128 stands for zero in the data rows.
Some points, each followed by its number:
[144 205 183 131  74 117  42 255 120 163 100 154 102 115  78 163 158 157
 189 125 130 117 146 186  72  68  93  97 103 174 146 119] 0
[120 180 165 138 127  81  76 125 156 162 131 158 116 100  95 139  96 125
 143 130 110 128 161 181 139 142 130 101  94 135 127  65] 1
[124 178 151 141 125  92  84 176 147  93 148 149  98  81 121  64  59 140
 136  71 150 115 136 167 128 107 132  64 159 130 141 100] 2
[ 82 104 183 118 139 141 101 135 110 149 114 152 164 136 123 188 132 192
 143 114 106  83 170 185 141 120 161 108 102 143 158  84] 3
[107  99 124  86 154 129 145 164 101 115 125 173 143 153 129 185 157 184
 124 148 122 141 142 136 117 159 169  94 137 183 167 131] 4
[148 103 151 127 119 123 115 152  93 128 177 111  89  75 113  90 171 150
 132 143 154 123 106 180 169 157 171 123 141 170 213 144] 5
[156 122 134 103 217 116 128 138 162 146 105 136 104 129  99  66  68 120
 170  85 115  93  71 144 149 114 119  87 125 121 110 159] 6
[ 82 148 132 123 104 107 171 164 104  84 113 130 140  72  56 132  53  83
  65 151  85 125 142  64 167 112  54  79 251  81 137 116] 7
[140 167 155 112  54  90 120 151 169 140 101 176 138 130 106 114 159 170
 155  85 134 128 146  76  54  41  98  93  52 171  93 128] 8
[112 134 135 128  93 146 124 107 138 107 156 164 157 146 127 146 136 178
 100 101 103 111 171 157  89  86 103 106  90 119 115 143] 9
[102 140 183  95 142  89 154 139 149 153  85 168 164 109  56 161 146 154
 137 100  93 131 184  85 117  94 156  59 148 221 150 100] 10
[123 129  60 151  64 138 125 140 103  64 165 193 100 123 197 104 117 144
 103 120 170 194 152  88 128 154 162 113 165 141 110 146] 11
[131 135 151 131 185 124  99 140 125 146  99 128 134 111 105 119  89 111
 152 100 124 115 125 150 192 158 159 113 167 156 127  95] 12
[133 136 119 106  86  90 103 192 138  92 101 125  93 111 139 108 107 112
 140 212 176 125  68 107  89 126  99 147  97  75  92 122] 13
[157 144 117 127 170 109  99 179 145 140  96 221  84 140 110 130 120 134
 153 106  91 140 108 144 128 127 116  43 110 151  92 169] 14
[140 119  92 106  88 118 137 132 149  63 133 190 137 121 126 117 112 152
  95 153 153 151 112 112 107 157 117  92  78 123  77 150] 15
[117 135 159 148 131 100 111 228  97 129  94 140  89  99  92 116 117 116
 160 142 121  97  87 111 162  94  97  83 213 111 162 146] 16
[149 143 127 118 180 137 142  87 165 126 143 107 120 139 111  84  87 105
 134  46  84  95 124 129 135  86  88  98 132 113  94 182] 17
[131 120 118 167 142 135 122  88 142  86 184 133 103 109 155  26  78 162
 118  20 110  64 103 163 168  86 105  82 136  80 118 199] 18
[ 66 125 140 131 106 108  97  70 155 144 177 125 169  70  75 190 117 101
 118 176 104 100 170 179 138 149 124 118  44 137  92 102] 19
[131 177 168 118  47 107 129 160 137 123  55 139 158 156 118 153 133 148
 125 155 124 152 160  74  84  73  74 155 127  89 113  67] 20
[150 119 147 114 111 113 130  78 158 138 133 100 124 176 167 107 139 164
 124 155 114 118 127 155  84 115  99 150  55  58  91 107] 21
[119  88  71 102 164 158 194  43 157 133 120 138 176 200 151 165 136 135
  65 127 122 148 121 111 119 159 142 163  92 105 102 116] 22
[206 146 144 132 100 135 129 181 120 116  82  14  60 137 132  70 133  63
 159 189 177 135  63 109 116 138  85 213 171  62 120 148] 23
[101  98  89 170 121 142 107  42 140 157 122 135 161 152 166 149 104  95
 118 136  99 115 128 118 151 123 102 146  71  46  43 134] 24
[147 226 126 185  32 150 117 117 119 100 184  57  93  56 119  94 120  58
  77 108 125 195 206 114 149 128  86 183 215 117 160  87] 25
[125 125 142 114 117 131  81 114 135 153 118 104 135 128 107 199 159 121
 148 189 116 139 161 172  92 154 136 163  69 135 107  96] 26
[119 104  88 127 137 119 106 114 154 134 124 214 137 127 142 149 145 147
 152  97 138 134 146 112 108 137 180  77  53 199  84 159] 27
[ 91 130 167 151 121  91 106 203  86 132 101 144 102  88 108 109 103 120
 171 114 135  83 109  99 167  87 125  75 184 121 153 126] 28
[154 125 130 111 110 147 162 175 102  89 141 151 128 148  93 156 178 156
  80 141 103 161 146 148 104 130  70 108 176 116 180 175] 29
[167 134 158  95 114  96 133  73 152 121 138 123 119 174 169 100 142 169
 121 147 125 131 137 136  85 114 136 142  57  48 107 112] 30
[140 134 135 117 101 112 174 119 146 118 105 132 143 156 126 100 111 152
 100 109 108 122 117  80 117  86  84 124 120  71 104 124] 31
[ 85 151  74 156 106 116 140  96 131 106 122 136 149 151 192 163 124  98
 118 118 144 177 210  37 110 140 173 147 179 154  98  91] 32
[109  91 111 112 164 142 143  78 162 139 121 135 171 108  81 135 102  87
 146 100 120 101 109  95 154 133 119 104 108 183  82 159] 33
[102 168  83 135  61 144 114 104 167 102 138 142 169  83 120 159 114 108
 102 111 152 152 162 106  72 116 148 146  78 175  87 103] 34
[ 59 130 146 118  98  99 167 174  96  96 110 127 144  69  59 146  76  94
  79 153  81  96 139  70 166  86  57  83 255  77 136 127] 35
[105 146 111  95  52 118 198 113 139  83 152 108 164  99  95 177 163 129
  52 173 123 155 160  87  79 114 108 155 152 121 170 115] 36
[ 90 144 166  77 204 104 144 134 153 143 103 109 144 135  96 138  86 139
 155  86 127  82 142 132 132  99 145 101 154 155 155  94] 37
[104  92  56 175 129 149 110 137 104 129 131 161 116 149 179 144 125 112
 106 149 149 149  95 119 163 166 149 144 121 109  97 130] 38
[101 102  87 103  51 113 137  81 143  49 190 112 144  95 150 130 120 155
  75 212 190 139 116 165  82 167 135 170  53  49 120 111] 39
[ 84  92  82 125 147 127  96 123 116  96 150 172 133 142 170 157  76 141
 123 169 131 114 120 185 135 173 133 109  97  71  87 128] 40
[148  69 181 127  86 122 118 146  90 137 114  99 124 166 148  92 162 180
 171 150 154  40  48 161 107  80  98 169  51  42 127 163] 41
[111 110 110 101 214 126 163 160 123  97 143 109 122 127 134 135  90 125
 114 139 147 113  99 190 160 166 167 129 183 131 182 129] 42
[147  70 153 108 204 128 165 124  95 185 116 137 136 159  96 189 211 155
 113 163  85 125 117 156 150 149 150 106 150 165 190 152] 43
[ 97 124 191  94 142 113  68 156 109 187  59 115 160 156 102 180 105 135
 183 171 118  69 114 194 131 108 109 153  62  80  93  59] 44
[107 115 150 143 158 142 124 112  95 138 161  95 129 114 143 140 146 136
 140 106 110 113 178 154 175 142 149 134 184 143 180 113] 45
[171 208 134  94  93  68 102 124 232  87 101 108 124  71  99  45  44  92
 161  82 163 145 147  64  67  97 130 109  66 170  56 111] 46
[130 112 123 131 192 174 160  72 141 175 165  96 144 125  81 127 129 110
 100  50  89  86  85 164 155 107 134 135 120 166 170 150] 47
[115  82  65 153 185 140 133 109 104 124 102 190 130 165 179 144 122 131
 120 130 126 161 121 117 173 202 191 108 141 144  83 134] 48
[112 113 117 150 172 126  77  77 146 130 145 138 133 134 179 122  87 126
 166  87 119  98 146 176 145 129 159 109  91 101  84 136] 49
[103 133 132 113  94 150 119 104 129  99 151 154 165 147 125 155 133 188
 105  97  96 118 166 160 107 105 103 106  79 100 115 142] 50
[163 156 172 130 140 102 134 120 124 166  71  76 130 162 160 121 181 118
 155 141 142 181 183  53 123 140 193 187 192 164 161  61] 51
[126 117 130 136 112 127  92 149 120 149 173 193 132 109 116 152 218 187
 165  59 132 115 180 148  82  90 179  63  74 255 171 197] 52
[161 183 170  82 112  93 167 181 158 125  81 123 118 151 101 112 142 158
 126 111 137 163 134  68  77  88 120 129 150 156 159  95] 53
[137 156 168  90 127  96 132 188 168 115  98  73 136  79  75  83 119  97
 181 101 181 100 105  90  90  88 120 116 135 208 137 135] 54
[111 112 120 130 112  96 126 115 148  98 149 117 140  38  75 118 137  80
 157 128 149 114 116  95 116 124 142  91 107 229 118 167] 55
[162 190 181 165  72 134  86 164  95 131 106  96 100 136 172  87 128 137
 149  94 133 148 175 117 145  94  95 152 202  82 151  77] 56
[116  92 144 108 209 117 129 167 107 142 108 187 119 157 121 135 105 168
 148 140 105  88  90 174 149 134 146  52 121  99 125 135] 57
[112 111 144 108 107 133 165 153  92 105 115 157 166 146 134 154 158 175
 114  95 116 150 189  70 141 117 155 112 228 168 191 115] 58
[156 183 148 110 117 151 166 124 133 123 190 144 110 171 105 141 164 194
  61  63  57 143 175 193  90  79  63  94 172 113 213 158] 59
[101 138 172 149 124  97 108 226  88 131 104 141  96  86 101 112 106 120
 161 128 135  92  98 101 170  81  90  79 207 111 157 140] 60
[154 115 156  91 161  98 143 113 155 141 103 108 142 134 129  94 124 138
 170 114 151 111 105 110 108 115 157 133  82 154 109 134] 61
[116 128 163 161 115 131  74 162  79 162 106 143 112 157 172 129 139 154
 177 111 129  98 145 145 158 101 105 138 144  85 130 110] 62
[133 202 153 135  95 133 101 129 145 146 139 103 108 133 128 118 116 135
 124 111 115 107 139 147  89  62  86 148 120  86 126 117] 63
[112  87  72 127 160 141 173  61 137 122 132 131 175 118 138 153 137  91
 109 106 108 175 175  64 155 169 168 114 180 204 101 145] 64
[ 76 128 223 148  69  52 132  91  99 140 112  75 175 116 198 108 127 193
 151 112 162 106 224  73 151  64 185 176 178  92 181   2] 65
[101 101 103 101 141 168 202 102 119 119 120 132 186 139  61 159 122 103
  71 129  78 128 122 100 161 146  70 120 185 123 118 143] 66
[150 108 155  90 192 129 173  88 141 145 115  59 136 166 151  68  90 145
 131 119 169  90  67 156 157 138 152 182  94  73 151  71] 67
[167 112 166 155 131 122 105 167  84 121 191  96  81  83 116  83 164 150
 140 145 153 111 106 197 173 163 162 121 142 154 225 157] 68
[ 82 159 159  70 113  86 179 160 161 128  75 103 176 133  72 172  74 124
  88 188 121 107 108  95  97  84  64 147 120  49 104  67] 69
[ 97 129 107 169 124 159 132 120 136 186 123 115 155  80  71 140 131  53
 129  97  92 112 102  85 152  95  83 137 131 155  89 154] 70
[118 104 130  73 132 114 136 204 107  88  87  91 126 105  96 136  68  84
 144 226 168 111  70 120 146 154  94 133 185  82 134 129] 71
[142 118 150  96 134 122 141  99 151 146 104 107 154 143 122 108 132 125
 166 124 149 104 106 103  96 103 140 136  61 148 110 111] 72
[107 153 169  79 126 111 159 130 135  99 131  83 155 121 110 109  79 149
  98 128 137 121 149 137 150 132 135 155 170 104 168  58] 73
[106 121 150 100 189 119 134 118 119 142 100 132 159 137 116 150  90 141
 137 115 125 115 140 144 165 149 165 127 148 140 138  80] 74
[131 133 135 111 111 133 137 189  92 124 124 178 116 122 119 167 170 152
 132 136 124 169 146 119 127 155 155 103 153 190 160 128] 75
[127 104  99 121 127 109 138 126 130  75 123 158 127 130 205  70 114 170
 162  90 175 136 136  67 117 123 174  93 140 175 109 153] 76
[169 145 145 123 114 138 143 121 118 115 136  90 112 181 179 109 149 152
 112 158 137 174 160 147 111 158 141 168 159  86 167 107] 77
New points follow, each followed by the numbers of its five nearest points above, nearest first.
[145 139 104  45 184 133 190  97 200 131  99 144 183 175  74 190 130 124
  85 143 104 157 117 120  66 152 135 119  87 178 126 118] --> 22 72 4 33 61
[103 103 156 115 116 135 129 149  99 123 120 102 156  95  97 137 143 119
 147 122 135 103 130 125 151 104 133 133 165 165 151 131] --> 45 74 12 28 75
[166 176  57 184 130 159  39 165 142 128 138 151  51  89 158 110  78  37
 158 138 153 171  94 174 157 185 113 125 131 128  55 162] --> 38 14 49 40 12
[146 191 164 156  94 131  92 157 108 137 112  86 113 135 147 103 110 119
 135  93 114 149 175 116 140 114  89 163 203  83 140  93] --> 56 63 62 77 73
[144  77 152 102 190 113 178 129 106 163 120 146 133 168 107 180 191 164
 112 161  84 138 126 152 146 152 146 107 167 138 179 138] --> 43 4 75 74 29
[124 117 117 106 104 126 168 145 135  88  70 115 148 120 132  84  82 103
 131 132 157 130  90  37 142 106 108 148 182 105 100 119] --> 31 71 13 73 61
[135 208 152  82  92 115 115 162 156  88 110 142 151 119 145 123 108 163
 131  85 171 175 211 118 101 132 179 132 156 210 151  58] --> 53 75 73 34 58
[127 126  82  96  75 117 154 135 164  63 140 202 129 118 126 110  98 160
  86 135 133 161 110 123  86 141 114  88  74 122  98 153] --> 15 9 50 31 11
[116 108 123 163 143 154 136  80 116  92 200 157 113 103 137  28  77 168
 124   9  95  61 121 153 167  78 113  52 115  83 118 195] --> 18 17 49 6 2
[ 94 128  90 203  48 127  97 115 111 104 201 172 122 112 189 124 161 176
 112  70 161 139 160 137 113 111 185 134 104 160 128 133] --> 11 9 34 76 50
[ 81 109 114 139  62 134 138  87 137  77 200 106 161   5  85 105 107  92
 116 107 151  96 136 115 123 113 137 122 113 187 141 161] --> 55 34 33 70 19
[164 181  65 203 131 149  35 146 131 119 166 147  60  88 159  81  73  48
 146 111 149 173 110 159 144 168 111 131 142 113  59 153] --> 38 49 2 11 12
[120 103 125 141 187 173 141  61 122 167 183 104 142 112 105 122 148 126
 111  64  85  76  93 191 172 123 144 128 104 144 168 149] --> 47 45 17 33 49
[124 104  74 175 148 155  94 143 105 144 115  97 109  99 130 137 109  49
 140 189 164 127  69 113 159 167 142 181 148 128  91 133] --> 38 71 70 12 13
[134 145 146 118 116 132 152 158 120 139  79  82 148 109  92 140 146  81
 128 155 151 163 132  61 138 134 124 170 205 157 140  90] --> 51 53 73 75 12
[106 159 144 160  89 123  72 183 120 168 104 166 117 142 145 133 136 164
 165 121 159  98 114 122 111  86 140 141  75 122 119  93] --> 62 63 72 1 8
[108  70 130  94 142 144 151 129 108  97 156 129 162 115 103 130 146 166
 131 121 140  91 117 168 139 132 140 114 117 151 168 160] --> 4 5 45 42 74
[138 162 143 140 137 100 110  79 163 138  98  67 147  91 125  95  77  61
 141 120 125 146 143  92 162 155 138 165 145 133  94  73] --> 12 74 73 61 72
[ 81 105 164  84 190 128 119 121 155 178  73 125 193 104  51 216 121  91
 186 143 105  96 138 136 114 126 133 111  91 200  92 120] --> 33 37 74 26 10
[139 128 122 153  94 120  78 146 125 155 103 125 124 122 139 161 172 104
 159 181 174 154 125 119 103 144 156 172  65 170  88 121] --> 26 72 38 34 61
[156 144 155 140 110 118 122 114 129 158 146  76 114 113 124 136 205 105
 147 172 128 144 135 121 106 142 151 167 108 164 151 126] --> 26 72 77 61 5
[144 189 159 123  38  97 128 142 174 134  87 173 147 122  97 121 164 176
 143 106 130 146 166  74  37  48  96 113  52 170 110 120] --> 8 20 53 9 34
[140 158 127 151  96 156 124 156 104 156 102 190 111 167 141 180 180 160
 113 126  90 181 174 127 110 124 114 110 135 160 139 126] --> 75 4 29 9 50
[109 182 110 128  93 118 100 142 143 100 165 144 118  82  94 187  87 100
  96 168 121 161 160 180 112 164 110 115 111 121 118 101] --> 1 19 26 34 15
[109 141  79 173 123 120  82  89 156 111 163 172 109 135 203 111  87 131
 152  67 124 134 183 134 116 132 153  98  99 133  55 130] --> 49 27 76 9 11
[152 144 137  94 199 119 129 126 167 123 123 128 118 131 104  65  59 116
 165  86 114 104  84 152 136 130 122  87 109 125  98 155] --> 6 17 61 12 37
[126 107 165 142 136 134 129 172  71 194  86  68 136 137 112 140 173 113
 146 175 146  98  64 124 168 112 137 195 154 115 176  98] --> 62 45 74 16 12
[178 138 119 134 108 162 125 158 116  94 166 100  74 110 116 108 159 119
 118 140 137 149 106 154  98 153  89 134 151 128 165 203] --> 29 5 68 77 75
[142 166 133 101 126 121 100 227 126 111 115 147 111  85  77 168 141 112
 140 173 174 177 122 132 111 173 159 111 159 231 179 114] --> 75 4 5 54 55
[135  92  91 112 133 114 157 131 158  61 149 142 130 129 192  69 126 161
 151  72 183 124 130  65 104 113 183 104 139 180 120 168] --> 76 61 11 27 15
[165 155 150 108 129 119 115 122 125 121 128  89 101 165 154 129 137 146
 111 145 134 174 166 164 123 154 127 177 150  77 159  92] --> 77 73 30 63 21
[143 167 173  52 148  99 182 163 137 117  88 124 173 149 113 120 130 188
 115  65 165 140 161  76 112  92 193 144 176 220 203  54] --> 53 58 10 37 73
[127 170 168 126 101 106 115 153 145 125 109 153 122 134  97 104 104 156
 150  86  93 104 139 130 108  52  72  97 105 108 117 120] --> 63 31 9 8 50
[118  90 146 111 133  96 100 167 110 137 105 116 109 125 147 135 109 125
 152 228 173  93  62 151 154 160 162 151  92  87 115  99] --> 13 71 40 38 44
[154 138 111 166  97 111 115  88 132 116 155 123  93 124 181 100 141 116
 101 143 120 185 163 107 127 154 151 148 131 102 121 115] --> 77 11 38 30 32
[115  93  99 164 154 155 109 141 112 146 119 102 122 110 150 124 121  76
 150 168 174 124  69 113 162 164 148 171 121 114 107 132] --> 38 12 48 13 61
[ 99 110  74 118  52 124 141  95 135  40 205 135 136  91 171 135 113 152
  65 190 166 136 132 165  91 165 124 160  60  64 118 119] --> 39 15 40 50 21
[131 192 118 138 168 136  86  99 179 178 145 175 137  95  45 186 116  85
 118  82  34 157 181 174 138 146  90  65  97 190  92 125] --> 1 14 19 33 70
[ 98  95  61 139 170 169 166  83 135 152 117 156 172 144 101 163 154  80
 102 116 107 138  99  64 134 130 116 118 117 185  90 179] --> 33 64 70 66 22
[100 109 116  96 146 165 187  98 111 109 124 121 181 104  69 163 113  94
  74 132  89 119 122 111 166 151  89 123 180 140 130 137] --> 66 33 70 74 64
[143  51 118 151 110 122 125 158  99 128  90 114 104 131 160  83 144 119
 169 183 175 102  30  83 115 133 129 149  92 113  97 181] --> 13 41 61 38 72
[201 154 149 123 117 135 128 179 118 133 101  14  69 132 128  85 142  64
 161 200 183 147  69 115 107 140  84 210 164  81 132 152] --> 23 13 71 77 63
[143 161 148  65 129 133 134 149 136  85 161 136 131 131  96 140  92 176
  71 147 118 134 144 239 119 154 108 111 122  96 174  94] --> 73 50 29 9 42
[ 89 125 113 161 133  94  76 159 133 126 102 168 120 115 164 103  94 145
 190  78 156  79 119  72 108  74 151  91 114 148  80 140] --> 76 28 27 61 49
[158 123 147  76 159 125 132 154 152 125 131 114 132 122 101 110 107 147
 133 137 146 116  98 176 123 148 126 118  96 125 144 126] --> 61 72 74 6 42
[112 143 133  89  80 123 115 197 116 114  88 174 154 137 101 179 137 144
 128 202 140 150 125 117  86 133 116 129  98 162 113  96] --> 75 20 26 4 15
[116 116 114 114 151 173 209  93 113 119 119 123 182 141  75 161 114  98
  62 117  69 135 135  86 167 130  74 125 194 107 125 155] --> 66 31 7 70 64
[115 106 123 185 139 142 124  95 134 100 203 145  93 100 149  20  90 160
 133  12 113  67 104 163 164  83 101  74 139  84 122 197] --> 18 17 49 2 6
[136  88 131 131 138 105 164  80 146 143 118 162 146 132 105 117 143 123
 119 102  85 122 128  70 145 110 123  93 119 139 114 165] --> 33 31 61 72 17
[140 142 121 128  96 155 168 128 126 121 134 107 122 144 103 165 153 118
  91 137  98 133 109 114  92 107  64 144 167  92 143 167] --> 29 31 66 36 63
[138  88  73 117 204 170 153 157 108  84 130 141 119 112 102 152 115  79
 108 171 141 156  86 148 171 223 139 124 182 180 133 173] --> 42 48 38 12 4
[113 109 166 142 106 121 125 137  98 143 124 108 152  92  91 126 133 112
 157 110 125  93 126 116 149 101 123 109 133 150 158 141] --> 28 45 12 70 55
[143 174 123 139 158 123 136 120 156 168 104 107 114 129  93 157 135  55
 129 122  75 164 164  97 123 138  95 127 154 165 102 124] --> 70 33 12 1 74
[ 50  71 139 114 116 116 107 148  81 109  96 236 196 172 192 186 117 217
 133 132 144 100 165 132 149 124 190  95 110 136 125  60] --> 3 4 74 40 50
[ 84  89 151 119 108 119 106 140  89 106 133  99 124 103 172 152 137 138
 159 198 169 125 151 139 143 169 179 167 159 139 158  91] --> 45 74 77 5 26
[145 183 123 123 120 173 174 108 125 104 196 131 115 179 106 145 167 192
  36  46  48 155 200 198  96  86  76 115 163  94 209 152] --> 59 29 9 50 63
[156 147 125 132 156 136 136  95 165 114 144 117 127 139 112  88  96 132
 135  47  84 114 130 126 112  93  85  97 122 127 107 178] --> 17 6 31 18 9
[107 120 144 135 150 132 124 113  99 121 177 116 121 120 135 150 145 147
 108 121 110 116 175 166 160 143 158 121 182 134 184 115] --> 45 74 42 5 3
[159 136 109 155 143 109  86 181 130 152  99 225  91 136 106 134 110 138
 157 109  84 130 119 133 132 126 114  27 105 164  92 161] --> 14 27 57 6 75
[ 72  91 102 118 144 134 125 114 124 123 137 163 155  73  77 177 104  92
 120 167 102 115 130 132 140 150 105  85 127 162 113 160] --> 33 55 19 66 70
[133 112  80 163 154 148 130 132 107 146 120 105 133 135 148 148 137  82
 129 168 158 131  73 120 162 175 138 171 138 120 101 134] --> 38 48 12 42 74
[153 135 131 123 156 137 146  88 157 109 132 114 115 132 112  76  82 121
 137  46  95  95 136 112 139  83  80  86 134 119  99 185] --> 17 6 18 31 33
[164  97  66 107 141 152 170 100 167  96 123 169 139 153 133 102 144 131
 131 131 159 152  70  92  75 146 143 103  38 162  70 187] --> 15 27 72 61 33
[137 120 174 104 110 112 194 127 115  92 143  58 140 122 120  95 144 148
  99 118 134 123 153  85 137  89 103 160 216 120 200 125] --> 73 58 45 77 36
[133  97 113 179 150 148 113  78 130  95 208 142  84 108 159  10  81 152
 138   5 110  59  97 165 170  87 109  73 121  94 114 212] --> 18 17 49 6 2
[170 148 171 109 109 115 124 175 118 126 107  96 125 124 124 133 157 149
 132 177 160 159 139 155 128 153 155 182 116 136 184  57] --> 77 73 26 75 5
[139 108 162 123 137 122 145 141  98 148 103  66 115 152 171 105 156 130
 156 150 148 115 126 106 143 125 148 173 185 100 164 108] --> 77 45 51 62 73
[148 104  89 158 139 164 144 156 100 154 112 159 109 153 130 122 157 120
 118 112 130 126  74  99 143 125 132 125 144 147 116 164] --> 38 75 48 70 14
[ 88 122 157  84 205 104 129 126 158 152  97 117 164 130  89 133  79 134
 168  83 132  89 137 124 130 120 156 108 145 166 142  94] --> 37 74 12 61 33
[186 149 102 160  91 149 132 145 104 137  87 121  88 215 190 148 175 126
 110 194 132 200 112  95  95 138  83 186 141  57 109 132] --> 77 38 21 20 31
[108  65  97 175 102 170 130 119  69 146 163 147 124 111 119 167 201  95
 127 160 101 103  97 134 159 141 112 118 134 121 143 200] --> 38 70 45 29 43
[ 94 136 122  94  74 116 187 114 129 105 141 105 165 107  95 184 162 121
  71 188 125 148 157  93  75 119  98 150 133 128 163 110] --> 36 29 66 34 20
[100 127 105 128 108 139 126 166 114 113  72 147 148 158 146 178  84 112
 107 202 142 152 142 112 143 160 107 157 164  85  89  62] --> 38 40 71 20 74
[145 149 157 168  86 132 106 161  91 151 114 164  93 181 168 146 137 167
 133 137  81 112 145 138 118  82  45 123 121   3 108 135] --> 62 63 31 21 9
[121 144 162 112 125  67  74 175 137 121 109 172 114 140 158 141 121 190
 167 170 164 135 145 157  85 142 182  95  95 140 137  77] --> 1 4 3 75 26
[127 153 170 170 180  78  99 142 123 177 101 126 106 133 150  94  93 125
 163  62 100 109 150 103 196  98 158 102 216 120 149  79] --> 12 28 74 37 45
[116  98 102 138 134 132 128  92 140 119 138 179 147 156 150 135 152 162
 135  92 114 111 131 123 111 119 159  95  54 157 106 152] --> 27 9 50 72 49
[164 182 146 118  64 128 137 218 146 142  63 128 102 126 112 113 161 136
 143 109 173 143  91  48  78  62 108 156 117 174 126 137] --> 53 8 54 20 72
[139 118 106 151 133 161 161 102 124 113 156 115 124 113 122 114 142 119
 103 101 126 156 132 126 155 146 131 133 184 154 156 153] --> 45 64 66 29 75
[108  95 100 116 172 142 147  79 139 154 130 139 167 119  92 154 111  91
 113 109 100 111 126 113 145 135 114 107 112 164  91 146] --> 33 70 66 64 74
[150 133 172 140 130  98 144 113 125 152  77  77 133 154 171 136 172 118
 149 146 145 185 178  43 138 140 184 193 196 156 151  58] --> 51 77 32 58 53
[150 120 165 132 129 115 127 153  97 141 100  58 109 152 172  98 157 131
 164 158 163 128 124 104 137 133 144 188 177  95 157 108] --> 77 51 62 56 23
[189 192 103 111 134 152  70 177 159 103 146 112  66 133 146  73  65 116
 156 131 177 137  82 208  89 158 102 144  85  96  99 139] --> 13 63 2 6 15
[142  59 180 122  85 130 120 162  85 143 104 110 111 182 164  75 166 193
 178 155 159  59  53 144 114  70  94 149  64  25 118 159] --> 41 21 62 30 13
[130 191 155 135 102 125 110 120 154 138 135  94 120 136 131 127 107 124
 131 105 114 126 148 145  84  66  93 152 110  95 129 107] --> 63 31 9 21 50
[134 117  98 139 240 141 115  87 160 174 115 152 141 159 150 121 103 124
 172  51 115 109 120 126 141 125 170 106 102 165  80 151] --> 49 33 6 61 17
[117 147 151 155 113 128  63 188 118 171 101 158 108 132 132 136 131 161
 174 119 160  98 104 129 105  76 149 130  73 141 128 100] --> 62 72 0 63 61
[182  97 121 173 138 131 112 118 107 142 155 141  82 161 213  50 184 191
 172  78 140 130 110 135 138 126 187 130 122 129 155 171] --> 76 5 62 77 61
[ 91 146 158 126 128 113  45 180 121 186  41 173 144 175 150 182  88 146
 182 183 117  93 118 157 139 114 117 127  82  60  57  49] --> 44 62 1 26 3
[166 177  83 186 172 121  36 124 154 122 199 143  46 103 185 132 114  94
 160 143 138 164 130 234 131 208 167 119  82 117  95 147] --> 49 40 1 38 26
[126 215 178 119  71 123  44 255 126 143 101 173 100 105  79 191 136 143
 184 153 136 109 137 192  62  95 102 101  86 166 137 119] --> 0 1 63 75 8
[100 133 104 119  95 146 114 169 113 109  90 148 137 143 155 167  89 108
 108 180 143 155 134 124 137 155 115 154 148  85 111  86] --> 38 40 13 71 77
[108  72 156 147 170 167 136  42  97 159 130  49 159 138 157 124 131  96
 130 129 103  87 141 130 203 138 128 180 159  79 115 109] --> 45 74 24 67 49
[193 156 117 177 131 171 109 110 121 147 151 108  75 156 162  97 175 104
 131 109  98 163 119 136 143 138 120 157 148 105 128 152] --> 77 63 38 45 62
[135 131 125  90 124 114 160 159 147 104  52 131 142 129 117  84  77 118
 137 115 166 127  93  42 120 114 112 125 157 129  89 123] --> 31 61 53 72 54
[111 124 130 155 104  60  84 141 117 110 123 132 106  90 179  83 102 122
 155 142 185 135 144  79 139 147 192 122 146 148 125 106] --> 76 11 28 12 2
[150 133 139 100  96 158 178 192  94  92 148 145 122 155 103 158 162 172
  81 151 106 154 146 143 123 143  87 107 183 133 199 158] --> 29 75 4 58 59
[124 124  73 143  97  81 133 101 176  78 119 128 116  96 195  61  97  91
 146 128 179 143 124  21 104 123 140 127 120 125  61 148] --> 76 15 11 32 31
[102  75 130 153  80 134 104 162  98 124 170 103 114  74 135 122 179 111
 159 154 183  64  72 145 106 101 136 140  78 137 167 192] --> 5 68 41 55 72
[154 176 167  70 146 109 135 178 166 113  85  78 146  79  58  93 111 104
 186  85 162 119  99  86  93  79 111 119 147 198 138 148] --> 54 53 61 37 55
[191 122 122  96 152 158 176 135 140  61 173 134 116 133 138  49 147 190
 111  32 133 146 125 148 107 115 139  85 157 188 182 196] --> 76 29 17 18 59
[ 95 125 163 117 168 124 124 149  97 168 118 180 161 172 157 153 132 245
 124  87 126  99 164 177 147  97 210 116 118 141 190  54] --> 3 74 4 37 45
[127 117 134  98 110 114 165 139 146  98  72 114 149 137 146  78  88 121
 126 128 162 131 106  38 123 103 113 148 148 113  85 134] --> 31 61 72 76 53
[101 110  68 180 135 153 102 138  89 137 128 175 112 145 179 147 140 113
 113 150 148 138 104 125 154 138 145 165 137  92 105 117] --> 38 48 40 62 11
[ 75 177 165  71  85  90 166 140 156 118  69  98 185 137  89 185  94 116
  95 185 134 129 136  86  85  80  70 156 139  58 113  50] --> 69 20 31 73 36
[123 126 131 102 123 116 157 163 139  95  67 118 147 132 130  79  68 111
 142 106 155 131  95  46 141 110 110 122 174 132 104 112] --> 31 61 53 76 54
[117  23  96 134 163 151 215  67  93  85 156  78 130 108 143  81 155  83
  84 155 126  92  66  81 174 142  96 158 182  72 130 229] --> 66 38 33 42 31
[177 111 111  88 150 108 110 151 159 109 131 123  86 110  94  94 104 100
 138 210 179 133  48 177  83 182 128 127  43 129  96 165] --> 13 15 61 72 6
[ 81  89  82 188 133 140  95  17 140 141 137 134 160 135 166 147 100  86
 135 124  82 103 155 123 158 148 113 146  84  60  36 119] --> 24 49 40 38 19
[120 101 123 142  90 122 132 102 116 141 137 100 131 103 101 160 150  89
  89 213 106 138 121 131 136 154  86 162 120  76 113 123] --> 26 36 38 24 19
[114 104 142 122 124  95  97 158 103 139 125 119 107 121 152 128 126 142
 156 227 185  94  68 166 138 154 158 159  77  84 123  92] --> 13 40 26 38 44
[144 148 129 100 166 149 105 183 101  92 123 124 109 138 140 126  84 127
 116 161 157 152 128 192 166 181 134 143 187 108 167  80] --> 42 12 73 74 77
